[[106 101 121 107]
 [138 127 142 115]] gives 121

[[138 139 115 151 125]
 [120 117 145 107 131]
 [128 118 143 122 124]] gives 145

[[143 143 150 144]
 [149 149 150 147]
 [146 145 150 147]] gives 150

[[126 127 126 125 125 129]
 [104 153 153 153 112 123]
 [129 130 129 131 129 128]] gives 153

[[127 123 139 128 133 128]
 [131 123 126 122 125 128]
 [130 135 100 126 110 123]] gives 126

[[138 127 123 149 142]
 [149 151 120 141 117]
 [134 105 141 122 149]] gives 120
---
[[100 129 124 125 137  99]
 [113 115 146 138 125 124]] ==> 113

[[107 127 151 146 141 153 118]
 [116 114 123 105 143 118 114]
 [151 138 121 133 118 140 135]] ==> 116

[[144 133 100 124 141 100 103]
 [136 124 113 109 148 116 134]] ==> 136

[[125 129 105 126 135 125]
 [126 125 135 133 128 143]] ==> 126

[[128 127 134 103 152 118 151]
 [119 121 136 123 100 137 125]] ==> 119

[[133 105 126 122 131 143 131]
 [135 108 124 124 133 141 128]] ==> 135
---
[[153 125 117 135 123 129]
 [141 132 131 145 147 116]
 [133 125 143 131 145 132]] ==> 153, 147

[149 148 118 116 127 119] ==> 149, 148

[104 115 130 151] ==> 151, 130

[101 121 124 139 126 136] ==> 139, 136

[131 131 156 121 134] ==> 156, 134

[[121 120 126 135]
 [137 131 129 129]
 [145 110 149 130]] ==> 149, 145

[113 141 106 118] ==> 141, 118

[136 109 149 131 121 143] ==> 149, 143

[[130 104 144 142 143]
 [135 124 118 117 145]] ==> 145, 144
---
[110 121 141 116 104] Answer: 116

[[130 138 102 131 110 134 129]
 [123 148 134 129 113 133 125]
 [133 138 103 129 103 129 127]] Answer: 129

[[127 128 111 128]
 [128 128 106 128]
 [128 128 104 128]] Answer: 104

[[129 127 150 128 128 107 128]
 [129 127 148 128 128 105 127]] Answer: 105

[157 139 140 138 149 155 128] Answer: 155

[131 140 112 103] Answer: 112

[[103 111 121 148 109]
 [121 126 124 132 127]
 [101 112 119 146 111]] Answer: 146

[156 131 122 155] Answer: 122

[[134 125 126 130]
 [124 122 149 119]] Answer: 149

[118 133 130 157 114 127 145] Answer: 127
---
[[124 107 129 117 130 123]
 [126 125 129 110 131 117]
 [131 121 144 131 122 130]]	107

[[110 114 129 132]
 [108 112 105 105]
 [136 136 119 117]]	114

[[121 122 127 130 122 151]
 [114 112 123 126 133 142]
 [119 112 130 115 128 140]]	122

[[121 151 119 113]
 [130 136 111 147]
 [135 134 107 140]]	151

[[127 129 104 128 128 150 129]
 [129 128 100 128 128 107 127]
 [130 127 151 128 128 102 127]]	129

[[120 138 144 122 146 115]
 [110 136 141 122 142 115]
 [104 126 125 134 131 108]]	138
---
[103 131 134 117 121 141 143] --> 141

[[132 119 139 120 129]
 [116 155 121 121 109]
 [128 127 128 126 130]] --> 126

[[126 139 140 144]
 [114 136 135 122]
 [141 103 107 113]] --> 107

[122 135 125 115 117 115 105] --> 115

[126 150 104 118 125 135 129] --> 135

[120 119 132 152 115 122] --> 115

[[124 141 156 128]
 [124 138 153 127]] --> 153

[[154 113 117 133]
 [110 137 136 118]
 [108 140 143 124]] --> 143

[154 110 130 127 133 102] --> 133

[118 142 135 104 122] --> 104
---
array([[135, 117, 117, 151, 126, 122, 120],
       [123, 125, 126, 116, 117, 122, 121],
       [139, 121, 126, 154, 139, 138, 141]]) Answer: 120

array([[115, 128, 134, 148, 146],
       [147, 138, 147, 105, 122],
       [138, 139, 121, 131, 109]]) Answer: 146

array([[153, 147, 152, 154, 148],
       [116, 152, 147, 156,  98],
       [140, 154, 109, 139, 119]]) Answer: 148

array([[110, 117, 136, 124, 119, 158],
       [123, 113, 134, 130, 136, 152],
       [102, 132, 151, 120, 118, 118]]) Answer: 158

array([[117, 110, 110, 135, 135, 142],
       [109, 121, 152, 128, 138, 108],
       [113, 126, 118, 117, 135, 124]]) Answer: 142

array([[148, 113, 105, 133, 139],
       [135, 117, 149, 125, 106],
       [143, 120, 141, 130, 119]]) Answer: 139
---
Q: [130 155 123 104 120]
A: 130
Q: [145 102 115 110 114 133 104]
A: 145
Q: [102 121 135 100 113]
A: 102
Q: [137 115 124 114 153]
A: 137
Q: [121 120 118 136 154 127 135]
A: 121
Q: [100 142 122 118 135]
A: 100
Q: [154 132 134 116 116 136 149]
A: 154
Q: [115 130 131 135 105]
A: 115
Q: [128 151 122 140 115 134]
A: 128
---
[139 106 139 117 146 105 145] ans = 106
[150 149 147 122 108 110 103] ans = 149
[144 120 115 122 151] ans = 120
[122 125 149 108 100 129 150] ans = 125
[128 121 139 145 100 119 141] ans = 121
[100 135 114 140 113] ans = 135
[109 123 146 102] ans = 123
[127 119 102 137 147] ans = 119
---
[[117 117 122 111 130 114 122]
 [137 149 115 103 149 147 141]] | 149

[[137 150 132 151 117 127 112]
 [153 124 125 156  99 100 131]] | 99

[[109 141 125 153 147 129 118]
 [127 152 128 106 143 141 122]] | 143

[[127 128 129 132 121 151]
 [132 126 124 107 125 122]] | 107

[[156 120 130 120 133]
 [156 129 124 128 130]] | 124

[[143  99 138 118 114]
 [108 127 113 125 130]] | 113
---
[110 139 126 102 131 134 105] value 105

[[130 153 126 125 146]
 [112 145 136 137 123]
 [126 144 128 142 129]] value 129

[100 119 126 131 124] value 124

[[123 148 131 136 108 125]
 [124 143 122 155 114 111]] value 111

[[109 103 142 136 115]
 [112 137 122 111 135]] value 135

[[127 128 158 111 140]
 [117 132 136 122 119]
 [123 103 131 127 133]] value 133

[128 129 129 125 106 130] value 130

[150 139 135 150 137 157 128] value 128

[[127 152 116 149 109]
 [105 144 156 110 149]
 [135 129 113 141 122]] value 122

[123 100 131 131 135] value 135
---
array([[119, 130, 104, 119, 130],
       [126, 133, 122, 118, 137],
       [120, 122, 124, 122, 113]]) | 130

array([[127, 126, 138, 129, 123, 125, 133],
       [135, 127, 130, 121, 123, 127, 124],
       [124, 104, 125, 121, 129, 147, 134]]) | 123

array([[134, 146, 134, 117, 124, 131, 121],
       [126, 144, 151, 118, 112, 117, 134]]) | 124

array([[155, 132, 131, 141],
       [154, 126, 118, 129],
       [120, 106, 125, 120]]) | 154

array([118, 112, 106, 155,  99, 129]) | 99

array([[115, 153, 107, 139, 144, 127],
       [134, 112, 108, 130, 128, 154]]) | 144

array([113, 126, 104, 137, 145, 110, 130]) | 145

array([148, 147, 101, 124, 129, 110, 114]) | 129

array([155, 141, 122, 122, 116, 118]) | 116

array([129, 134, 133, 136, 116, 149]) | 116
---
[[120  99 120 138 122 145]
 [126 124 124 125 125 114]] ⇒ 99

[[126 115 120 129 117]
 [126 106 157 130 109]] ⇒ 106

[151 131 107 123 120 108 127] ⇒ 107

[[135 154 113 105 112]
 [136 155 114 106 113]] ⇒ 105

[140 125 156 109 132] ⇒ 109

[[111 153 105 153 114 107 152]
 [113 112 120 150 151 113 152]] ⇒ 105

[154 131 147 120 124 117 132] ⇒ 117

[[124 136 144 133 103]
 [124 115 106 128 127]] ⇒ 103

[[144 107 154 147 110 105]
 [147 111 101 148 110 104]
 [148 152 141 112 106 141]] ⇒ 101

[144 122 129 157 115] ⇒ 115
---
[[150 121 134 140 142]
 [129 125 111 125 117]
 [150 122 140 140 141]] Out: 150

[[ 99 117 136 140]
 [106 133 138 145]
 [115 131 130 152]] Out: 99

[[147 114 135 127 146]
 [152 112 139 130 143]
 [146 114 133 125 147]] Out: 147

[[134 115 145 105]
 [128 127 128 127]
 [137 120 141 113]] Out: 134

[[103 116 117 111]
 [122 103 112 120]
 [132 128 126 134]] Out: 103

[[112 133 129 116 111]
 [109 137 132 114 114]
 [141 120 134 138 150]] Out: 112
---
[[134, 125, 120, 131, 126], [140, 151, 128, 132, 127], [123, 137, 131, 127, 107]] yields 120
[[133, 141, 125, 127, 122, 118], [128, 133, 133, 126, 124, 139], [127, 130, 131, 126, 152, 113]] yields 127
[[139, 138, 139, 127, 113, 108, 125], [130, 126, 127, 122, 125, 125, 121], [142, 148, 150, 117, 125, 123, 114]] yields 113
[[132, 131, 131, 114, 136], [134, 139, 131, 135, 141], [116, 117, 125, 141, 101]] yields 131
[[129, 120, 123, 136, 121], [121, 128, 125, 130, 134], [101, 144, 123, 127, 128]] yields 123
[[129, 117, 134, 118, 121, 135], [152, 128, 122, 118, 114, 145], [120, 138, 125, 140, 138, 118]] yields 118
---
[[149 103 146 149]
 [134 104 142 147]] out 147

[[135 108 134 114 151 130 113]
 [137 137 129 141 121 127 141]
 [128 135 134 135 102 111 133]] out 133

[[151 141 150 106 148 140 122]
 [139 120 127 119 125 119 103]] out 103

[129 106 132 117 130] out 130

[[128 145 123 128]
 [135 140 125 102]] out 102

[105 129 117 131] out 131

[[136 127 128 154 156 144]
 [150 145 142 138 124 103]] out 103

[[148 109 119 133 109 137 145]
 [102 143 139 141 138 112 114]] out 114

[156 154 106 105 112 126] out 126
